Rotation paths and how fast each direction turns (deg/step)
Each turn is a multiple of 5 degrees from 10 to 175, or 0.
Each row of a path follows its step; steps can be skipped.
Rotation 1:
step 0: 5 1 5 7 -2 -11 1 -17 -14 -12 5 1 -3 5 6 -3 -2 1 -10 -8 14 4 3 6 -1 1 -3
 -7 1 1 11 5 7 -8 -9 -7 -4 0 -2 -1 -1 -8 7 -4 -10 0 -6 13 4 11 -3 5 2
step 1: -3 -4 -2 -7 11 -7 2 -8 -5 1 -12 5 -3 -2 11 2 -9 -4 -3 -9 4 -4 1 4 3 -4 2
 13 8 -6 -5 7 4 -7 -2 -1 10 2 -7 -5 -4 -5 3 -12 -11 0 -8 8 -6 13 -1 15 4
step 3: 18 -10 -6 8 2 14 1 -15 -2 -2 8 3 -10 -3 -7 3 3 1 7 -8 7 3 11 5 -4 0 4 0
 2 -9 -4 4 -1 -2 13 -9 -2 0 6 -4 3 4 -4 -2 -8 -8 2 4 0 6 5 1 11
step 4: -1 -8 -13 9 8 0 -1 2 -8 5 6 -8 -3 -2 8 -2 2 5 12 -1 6 11 3 -6 4 9 3 5 14
 -7 -6 -5 6 -7 7 1 7 1 14 -1 0 -2 4 3 -11 -9 -6 8 -8 0 2 -1 9
step 5: 0 -5 -5 5 8 -4 4 -1 -4 -2 6 -2 -1 -2 6 1 -13 7 -12 13 2 12 4 -2 3 -5 -3
 -9 7 -13 10 -5 6 -12 0 -3 -13 -1 15 -8 -6 -5 5 2 -2 0 -8 9 -7 1 -7 -4 4
step 6: 5 -1 -1 5 8 -5 -1 -4 0 12 2 4 -2 4 2 0 -7 4 -15 7 4 -5 5 -3 -1 -3 0 -1 3
 -8 -5 1 4 -12 -3 -3 0 -8 1 0 3 -2 -6 -17 3 4 4 15 4 17 -2 -1 16
step 7: 8 2 -2 12 0 -3 3 -3 -2 9 -4 -1 6 -6 5 3 4 -7 -2 1 17 -15 -6 13 -4 2 7 -2
 2 -12 -5 -7 9 -14 -9 0 13 -3 -3 3 3 -5 2 -6 -1 2 -5 11 -2 -5 -7 1 5
step 9: 10 -5 -7 2 -8 -4 6 -6 -2 9 -8 -3 -1 -10 7 -4 0 11 8 -4 0 4 7 -1 5 1 -3
 11 7 7 -5 6 5 -9 6 0 -7 -11 -7 -6 6 10 12 -1 -11 1 1 14 -1 5 4 4 9
step 10: 8 4 -3 1 8 -4 8 -16 2 -9 2 -3 5 -16 1 1 8 11 4 -8 6 5 -1 3 10 -1 4 0 4
 -10 3 -3 11 -11 6 -2 -6 0 -2 -2 -5 -1 16 3 2 2 -8 1 -6 9 -1 -8 7
step 11: 4 6 1 1 6 -5 2 -11 -7 -1 2 -2 -5 -7 0 0 -13 3 0 -4 2 10 10 -6 -2 -6 17 8
 -5 -6 3 4 1 -9 -4 -8 8 -2 9 -1 -7 -9 0 -5 4 0 -11 0 -5 11 13 -6 15
Directions:
-2 0 2 -2 2 0 2 3 -2 2 1 -2 1 -2 -2 3 5 -1 2 0 1 -4 -3 -1 1 1 -2 2 4 -1
 -4 2 0 -1 2 3 2 0 1 0 -2 0 4 0 0 2 0 1 -2 1 -3 1 1 -> 130
-1 0 -2 2 3 1 -1 3 2 -5 -1 0 1 3 1 2 0 -1 1 0 -2 2 2 3 -2 -1 0 0 3 -1 -1
 4 2 -1 3 0 0 1 4 2 -3 0 -1 -2 2 -3 2 2 2 -1 1 1 -1 -> 35
3 0 0 0 2 -1 -3 1 0 2 0 1 1 0 3 1 -1 -4 -3 -1 1 -2 -2 5 -1 2 0 1 1 2 1
 -1 -3 2 1 -2 -1 -1 -4 1 -2 3 2 -3 -1 -1 -2 1 3 0 0 2 -2 -> 55
0 0 0 -1 3 1 -3 -3 -1 -3 0 -4 0 0 -1 4 -1 1 0 -2 -3 -1 0 0 -4 0 3 0 -1 1
 2 1 1 4 1 5 1 1 -2 -1 -2 -1 0 0 -6 1 0 0 0 1 1 -2 1 -> 35
-2 -1 -4 2 -3 0 -1 1 -2 -3 -3 -5 2 4 0 0 0 -2 -1 0 2 1 1 0 0 2 -5 -2 0 0
 1 1 -3 -1 1 0 0 0 -2 1 1 2 0 1 -1 1 -2 -2 -5 2 2 1 2 -> 85
Rotation 2:
step 0: 0 10 -1 4 0 1 8 -4 1 2 4 -11 2 7 -6 4 14 -10 2 3 -5 4 6 3 6 13 18 10 10
 -5 -7 1 13 -11 -6 3 -3 -2 2 -3 2 0 3 -7 5 3 12 9 7 -2 -9 1 7
step 2: 2 4 -4 -12 6 6 -1 -6 1 -6 -6 -3 11 -5 2 -7 0 -3 -5 2 1 2 5 -4 4 -13 -17
 1 -13 13 4 -4 -10 -2 -11 0 -12 -3 -2 -10 3 4 2 -11 -7 10 -5 -4 -5 10 10
 2 1
step 3: -1 5 -4 -9 5 1 -2 8 -6 9 4 -5 -7 2 -11 2 6 -14 -5 7 3 2 -6 -4 2 -2 6 2
 -1 -5 0 -5 6 -8 2 -10 -9 12 7 -3 -4 19 5 10 -10 7 2 9 1 -12 10 1 2
step 5: 5 7 13 -2 -6 -5 -2 -8 -4 3 1 -7 1 -11 5 -5 3 11 -6 0 -3 5 10 10 0 1 2 3
 -12 -3 -2 15 3 4 -8 5 -8 0 -1 4 5 -5 -16 -18 2 6 -5 3 -5 10 3 1 -9
step 6: 3 0 5 -3 -5 1 1 0 4 2 -6 -13 10 3 -6 1 -3 1 -7 1 -5 -4 3 -7 11 10 12 15
 -8 8 8 -4 4 -9 3 -4 9 8 13 1 3 13 10 6 9 9 2 -1 -11 8 1 -7 -2
step 7: -13 -14 -7 1 3 14 7 -4 -1 -4 -4 -4 5 8 -7 1 4 -6 8 3 6 -10 -3 -3 1 2 0
 -3 12 14 0 -5 9 -3 -9 6 2 5 0 -6 12 -3 -2 -6 4 2 -3 4 2 -14 -3 8 14
step 8: -3 9 5 1 10 -7 0 8 -5 -3 7 -6 2 0 3 1 13 4 -2 8 -1 11 -3 -1 -8 -2 0 -1 0
 13 -9 2 -18 8 -13 7 -7 5 -2 -12 -3 -1 -12 -4 -10 -6 1 4 2 -6 0 8 -10
step 9: 15 0 9 -5 4 2 3 -2 -8 6 -4 -3 -3 5 6 -2 -1 4 5 -1 -4 -3 6 -6 13 0 -6 2
 -9 -6 14 -2 -7 3 -6 -15 -10 -10 3 -4 -2 11 4 13 -10 1 -4 4 -9 0 -1 2
 -12
step 10: -1 -2 3 0 -11 3 -8 1 1 10 -3 6 6 3 0 -9 -1 -9 1 6 0 0 4 1 7 0 -3 -7 10
 -4 -4 11 19 -13 -5 -7 -4 4 9 1 4 -3 -6 7 -6 13 -15 -6 -2 -8 6 -3 11
step 11: -8 10 5 9 -1 -11 6 -6 3 3 8 -4 -3 -3 -10 6 10 -3 7 4 -4 5 4 9 -11 15 8
 13 0 3 3 -2 4 3 -4 3 -1 15 -4 -2 -8 -11 -5 -9 -4 -3 -3 -8 -12 -2 4 -6 7
Directions:
-3 1 0 0 0 1 -3 1 -1 2 -2 3 -1 0 1 1 3 4 0 0 1 -2 -2 -3 -2 -4 1 -2 -3 -3
 0 1 -1 -3 -3 0 -3 -1 -1 2 -2 0 0 3 -4 0 0 3 -3 -1 -3 -1 1 -> 65
-1 0 2 0 -1 0 1 -2 0 -5 -1 2 -2 -1 1 0 1 3 0 3 -1 -2 0 -1 2 1 2 3 1 3 -4
 -1 3 -1 0 2 1 0 1 1 1 1 2 -3 2 -1 0 -1 -4 4 -2 -1 4 -> 65
3 -1 0 0 -1 3 2 -4 -3 0 0 -1 -3 -3 0 -2 -1 1 0 0 5 -3 0 2 1 2 0 -1 0 -3
 -1 0 2 1 1 0 -2 1 -3 1 1 1 0 -3 -1 -1 1 5 -1 -3 2 2 1 -> 160
Rotation 3:
step 0: 4 -1 7 -2 -2 -11 -5 -6 0 -5 -6 -8 -8 0 8 -6 9 -14 3 8 -9 -3 -11 -7 -2 0
 16 5 6 9 -3 -3 18 -7 8 -2 1 -4 10 -4 4 -1 0 -1 -8 0 4 -9 12 -4 -4 -3 8
step 1: 5 -8 1 7 -5 1 -3 4 8 3 -9 -13 15 4 -13 15 15 -4 0 0 11 -9 -6 2 5 -2 1 3
 -2 3 -5 -2 -5 5 2 4 -5 -10 -3 -9 3 8 4 -10 -2 -1 8 -9 7 -5 -5 10 5
step 2: -8 13 16 8 -2 -4 -5 4 0 1 -18 0 4 13 -5 -1 2 -7 7 -2 -8 3 -8 2 -9 0 -5
 13 1 5 5 6 -5 1 2 5 0 -4 -12 -2 3 -6 0 -9 12 14 6 3 -5 7 -2 -2 -3
step 3: -11 5 6 3 9 4 -6 5 -7 -5 4 3 -3 0 -2 6 8 -4 7 -9 -7 -16 -7 -16 -3 2 1 4
 8 10 -7 -13 11 -6 -10 -5 -9 -3 -1 -7 5 -3 8 -3 -5 -3 -2 8 -11 1 7 0 0
step 4: 9 3 6 -2 -10 -11 -7 0 -9 9 2 -12 9 1 5 -2 5 0 10 13 8 0 4 -11 7 -9 10 15
 4 0 3 -15 6 -1 0 -3 -3 1 10 -3 6 3 -1 -3 -5 9 7 7 -1 5 -3 0 5
step 5: 10 -4 16 -3 0 -5 -1 1 7 4 -9 -2 8 -5 -6 4 11 -13 3 -6 4 -6 -5 0 16 -1 -2
 -3 9 -4 4 -3 8 0 -7 -5 7 -9 -8 2 -6 -14 -6 -5 8 10 -6 -10 6 -4 -6 4 4
step 6: 6 16 -2 0 2 -1 -9 11 7 -9 -4 4 3 2 -14 3 -5 -16 -2 -7 -2 1 -8 -4 -4 7 -1
 7 16 -3 -7 -2 6 4 7 13 -1 -2 -4 5 8 7 3 -1 0 8 10 1 -4 10 -8 3 9
step 7: 7 -6 6 -1 1 2 -6 -1 -1 1 -3 -2 -5 9 -3 12 2 -11 6 -2 -14 -2 -3 -14 5 8
 -3 18 -6 5 13 -5 -5 5 0 1 -8 8 1 -15 6 -2 4 2 -11 4 -6 -3 -12 -3 4 2 5
step 8: 2 -9 -1 -1 4 -3 0 -4 -3 -5 -5 -7 13 4 6 -5 12 -7 14 10 -9 -3 -9 -8 -3 -5
 -2 6 2 7 -2 -9 10 2 2 -7 -14 -2 -1 4 -11 2 -14 -5 3 2 4 6 2 2 -9 -11 10
step 10: 9 6 11 0 5 -4 -8 7 11 11 -13 2 4 8 4 -3 5 2 4 -6 -15 0 -6 4 5 6 -9 1 3 4
 2 -2 6 -6 3 2 5 1 -1 -3 17 1 5 -8 0 1 14 5 3 13 -1 13 4
Directions:
1 0 0 2 1 -2 2 5 3 1 -2 2 -1 0 -3 -1 -2 -2 0 -2 3 -2 -4 1 1 -3 -1 -1 -1
 -2 1 3 -2 -1 -3 2 3 2 -2 0 -1 1 -1 -2 1 0 4 1 4 0 0 1 0 -> 90
2 1 -3 2 -4 1 -2 -1 0 -1 0 0 0 2 1 -2 -1 0 1 0 -1 3 -3 2 -2 0 0 1 -1 1 1
 0 2 0 2 -3 4 -2 2 5 3 1 -2 -3 1 -1 3 5 -1 1 -1 -2 2 -> 175
Rotation 4:
step 0: 19 6 7 7 -1 -7 -2 -4 0 10 4 8 -9 -13 4 1 -12 1 1 6 -4 3 11 1 -5 -11 2 -6
 4 -4 16 -1 3 0 3 13 -2 5 8 11 -2 1 2 -2 6 -6 1 3 0 7 -10 8 -2
step 1: 13 -3 1 1 -12 -5 -1 8 -6 3 12 3 -7 -10 -2 1 -7 -8 -14 10 1 7 -4 -3 5 -2
 1 7 9 3 12 5 1 8 9 -1 -10 -13 -1 4 10 1 -15 5 0 10 2 -5 -6 7 -3 3 -4
step 2: 0 12 -11 -2 0 1 -9 -7 -8 -3 5 -6 4 -7 8 -4 -10 2 -6 4 -3 -3 -4 -8 4 -3 8
 -5 -2 -3 10 7 -14 9 2 -3 -3 -7 4 9 -7 -11 -8 -7 -10 10 1 3 -2 21 2 4 5
step 3: -1 3 -4 3 -5 2 3 0 3 -12 11 7 1 -12 -1 8 -6 18 6 -1 -2 -5 5 -5 -4 -11 -4
 12 -3 2 -6 -3 -4 8 -1 -2 -1 0 12 20 0 -9 -6 2 -5 10 -3 -2 -4 4 -10 -2
 -8
step 4: 5 -8 0 2 7 2 -5 2 -8 -11 12 -6 -7 -11 -11 7 -15 2 -10 -1 -1 -3 4 -14 -1
 -13 -4 5 2 -9 5 -9 -3 -6 -7 -10 3 0 -8 7 1 -9 -1 8 1 -3 -8 10 3 3 4 -3
 -5
step 5: 3 19 0 -2 2 -8 3 -14 -1 0 12 9 -9 1 -8 -1 -4 -5 -5 -2 2 2 6 -10 -15 -1 8
 -2 10 -8 9 -2 4 0 -10 8 -1 1 -8 12 -5 -10 -5 -1 4 -6 -1 1 2 4 -8 -2 -9
step 7: 19 4 -5 7 2 7 -14 -1 8 1 -1 -4 -4 -1 9 2 -14 -7 -9 4 -5 -2 2 6 3 -10 -5
 0 1 -10 8 -1 0 13 -1 6 -8 -11 -1 13 -8 -3 2 -4 -4 -1 -4 1 7 10 -7 9 5
step 8: 6 0 0 2 -15 0 -7 1 4 0 10 12 -5 -17 0 13 -5 6 4 0 -9 4 -8 4 -3 -1 1 -5
 14 9 4 -5 -11 11 -3 -2 -5 -12 -1 11 0 -3 -11 3 -6 0 0 -7 4 8 -2 0 -8
step 9: 4 -3 -10 -5 1 2 -9 -7 -12 -4 -1 -4 8 -9 -5 2 -11 7 -2 3 -9 -6 2 -9 3 -8
 6 -6 -3 -5 7 -6 -3 -9 -4 -8 -3 -15 4 7 1 -10 -8 13 -1 5 14 -1 -5 12 1 2
 -9
step 11: 9 -6 11 -2 -6 -7 -5 1 -6 -6 8 -1 -12 -16 -1 -4 -9 11 -14 -7 -6 5 4 -8 3
 -4 5 3 -1 1 11 -6 6 -3 -2 6 3 8 2 7 -3 0 -12 3 3 -3 -11 14 -2 0 -8 0 -4
Directions:
0 1 -1 0 2 0 2 -3 3 0 -2 2 4 1 -1 0 -3 1 3 -3 -1 0 -1 -1 -3 0 1 1 -2 -3
 1 2 -2 -3 3 -1 -1 0 5 1 -1 1 0 4 0 -1 1 -2 -5 0 0 2 3 -> 110
1 1 -1 0 2 0 1 2 0 -2 0 -6 1 1 3 0 4 1 0 2 -3 -2 -2 -1 -3 0 2 -3 1 -2 -3
 0 2 -1 3 1 1 2 1 4 0 0 0 0 -1 3 2 0 1 0 -3 0 0 -> 100
2 3 -1 3 0 -2 -2 1 -2 0 1 1 -1 2 1 -1 0 -4 -3 -2 0 0 -3 4 2 2 -2 1 -2 1
 1 3 0 2 1 1 0 2 2 1 -2 3 -5 1 1 0 1 0 1 1 -2 -1 4 -> 65
2 1 -1 2 -3 1 0 -3 2 2 -2 1 2 -2 1 -1 3 -5 2 -1 1 -2 -3 2 1 -4 1 0 2 -1
 -1 -1 1 -3 1 -1 1 -4 -2 2 0 -1 2 0 3 -3 -2 0 2 -3 -1 0 0 -> 45
-3 -1 0 1 -3 0 3 4 3 -1 3 2 -3 0 0 3 3 0 1 1 -1 1 -1 -1 -1 2 0 2 2 0 -2
 0 -1 2 3 -3 -2 -2 -1 -1 3 0 -5 2 1 -1 -3 -1 -1 -2 -1 1 1 -> 155
-2 3 0 0 -2 -1 1 -1 -3 -1 1 -1 1 1 -2 -5 2 -3 0 0 1 3 -1 -2 -1 0 0 -3 0
 0 -1 1 0 1 -1 1 1 -3 -1 -3 2 -4 0 3 1 0 3 -3 -2 4 -1 0 -1 -> 95
Rotation 5:
step 0: 1 -1 0 3 -2 8 -1 8 -9 2 7 12 7 7 8 15 5 11 -1 10 -10 -8 -7 -5 -1 -12 -3
 5 5 -4 -4 -1 -2 7 -1 3 -3 -2 3 -3 7 -11 7 -2 7 -20 -5 2 1 -1 -2 -3 -5
step 1: 16 -11 9 2 -9 9 -1 2 -1 1 11 2 3 -7 7 4 7 1 -7 -3 -2 -3 9 -11 2 -1 -15
 -3 5 -10 4 -6 -2 1 2 0 -7 -18 -4 -3 -2 6 2 4 -6 -8 1 -4 7 -13 -3 3 -5
step 3: 10 -6 6 -10 -9 7 5 2 -3 -9 8 11 6 -4 8 9 -8 4 5 3 -11 -9 0 -5 -4 -7 0 -6
 8 -15 5 -2 -7 0 -9 -4 0 -6 11 2 10 -9 2 6 7 -8 -6 0 0 1 -7 3 0
step 4: 4 -9 0 2 0 6 -8 14 -2 -2 8 1 3 7 15 4 9 4 -7 -7 -8 -9 7 -12 -11 -2 -1 0
 2 -10 -2 -10 0 6 6 -7 3 -6 -7 -3 4 4 6 -2 -9 -13 12 -5 7 0 -1 -3 -2
step 5: 3 -14 2 -8 -14 -2 6 -8 -4 13 13 6 -4 -1 11 8 4 -2 -3 2 -2 0 3 -14 2 -2 3
 -6 8 6 0 -6 -1 -1 -7 3 -2 -5 -1 1 9 0 5 -5 1 -18 -10 0 -4 -9 4 -7 -1
step 6: 5 -6 2 0 -9 12 -2 2 3 -4 2 5 8 -3 7 4 -2 -2 4 6 -12 -24 2 -3 0 1 -2 -13
 4 -7 -2 -1 -10 -2 1 -1 -4 -6 4 -2 0 0 6 -14 3 -7 3 -11 -7 0 -12 2 -9
step 7: 4 -7 -8 -6 0 3 3 9 -13 -8 18 10 3 4 10 2 1 6 -2 -1 -1 -3 4 -18 2 4 4 1 1
 -12 -5 -2 8 0 -8 -2 -2 -7 4 2 11 0 -4 -4 -8 -10 12 4 -2 -6 -2 0 -3
step 8: 7 -11 8 -11 -7 3 -2 13 9 2 4 7 1 -7 11 9 10 -4 -6 -4 -13 4 4 -10 -2 -5 6
 -11 5 -4 -4 -6 -3 -6 3 4 8 -6 -2 -2 3 4 -1 -5 9 -13 -6 -6 -10 -2 7 -5 2
step 10: 7 -8 8 -8 1 4 0 3 6 -1 22 8 5 13 3 1 -4 3 4 5 -8 -6 10 -6 3 -1 2 3 4 -2
 -8 3 -4 -4 -9 5 3 -5 -6 -3 9 -4 0 -8 -4 -16 10 -3 -10 -5 -1 7 -3
step 11: 8 -7 -2 8 -12 13 -4 10 -3 -1 6 6 -3 2 10 1 13 -1 2 -4 -2 -8 4 -5 -2 -4 0
 -13 0 -13 -10 -6 5 -1 -5 2 0 -2 4 -8 5 10 -7 -6 13 -7 -2 2 -8 -9 7 -7 1
Directions:
2 2 1 -3 2 2 1 3 -5 -1 -3 -3 -2 -1 1 1 3 -1 -2 -1 -2 0 0 -2 0 -3 1 2 0
 -3 -4 -3 3 0 0 0 1 3 -1 0 0 -3 3 2 2 1 0 1 2 -1 3 0 0 -> 95
1 0 2 0 1 -2 -2 -1 -1 0 3 -3 -1 1 2 -1 0 0 1 0 1 -3 2 4 -2 -2 -2 2 2 3 2
 -4 -1 3 -1 1 7 3 1 0 1 0 1 1 -1 -2 0 0 0 2 2 -1 2 -> 70
2 -1 3 0 -2 4 0 -1 2 1 -1 0 3 -3 0 1 -1 -1 -2 -1 0 0 -1 0 0 0 -1 0 5 0
 -3 4 2 -1 -2 1 2 2 -1 -1 0 0 0 2 0 -1 -4 2 -3 4 -1 4 1 -> 145
-1 0 -3 -2 -1 0 1 -3 -1 1 -5 3 -1 -3 2 -1 0 0 3 0 -2 0 1 1 -1 0 0 -3 -3
 3 0 -1 1 2 0 -1 -1 1 0 -1 -2 0 -3 0 6 -5 -3 -1 -2 2 1 0 2 -> 120
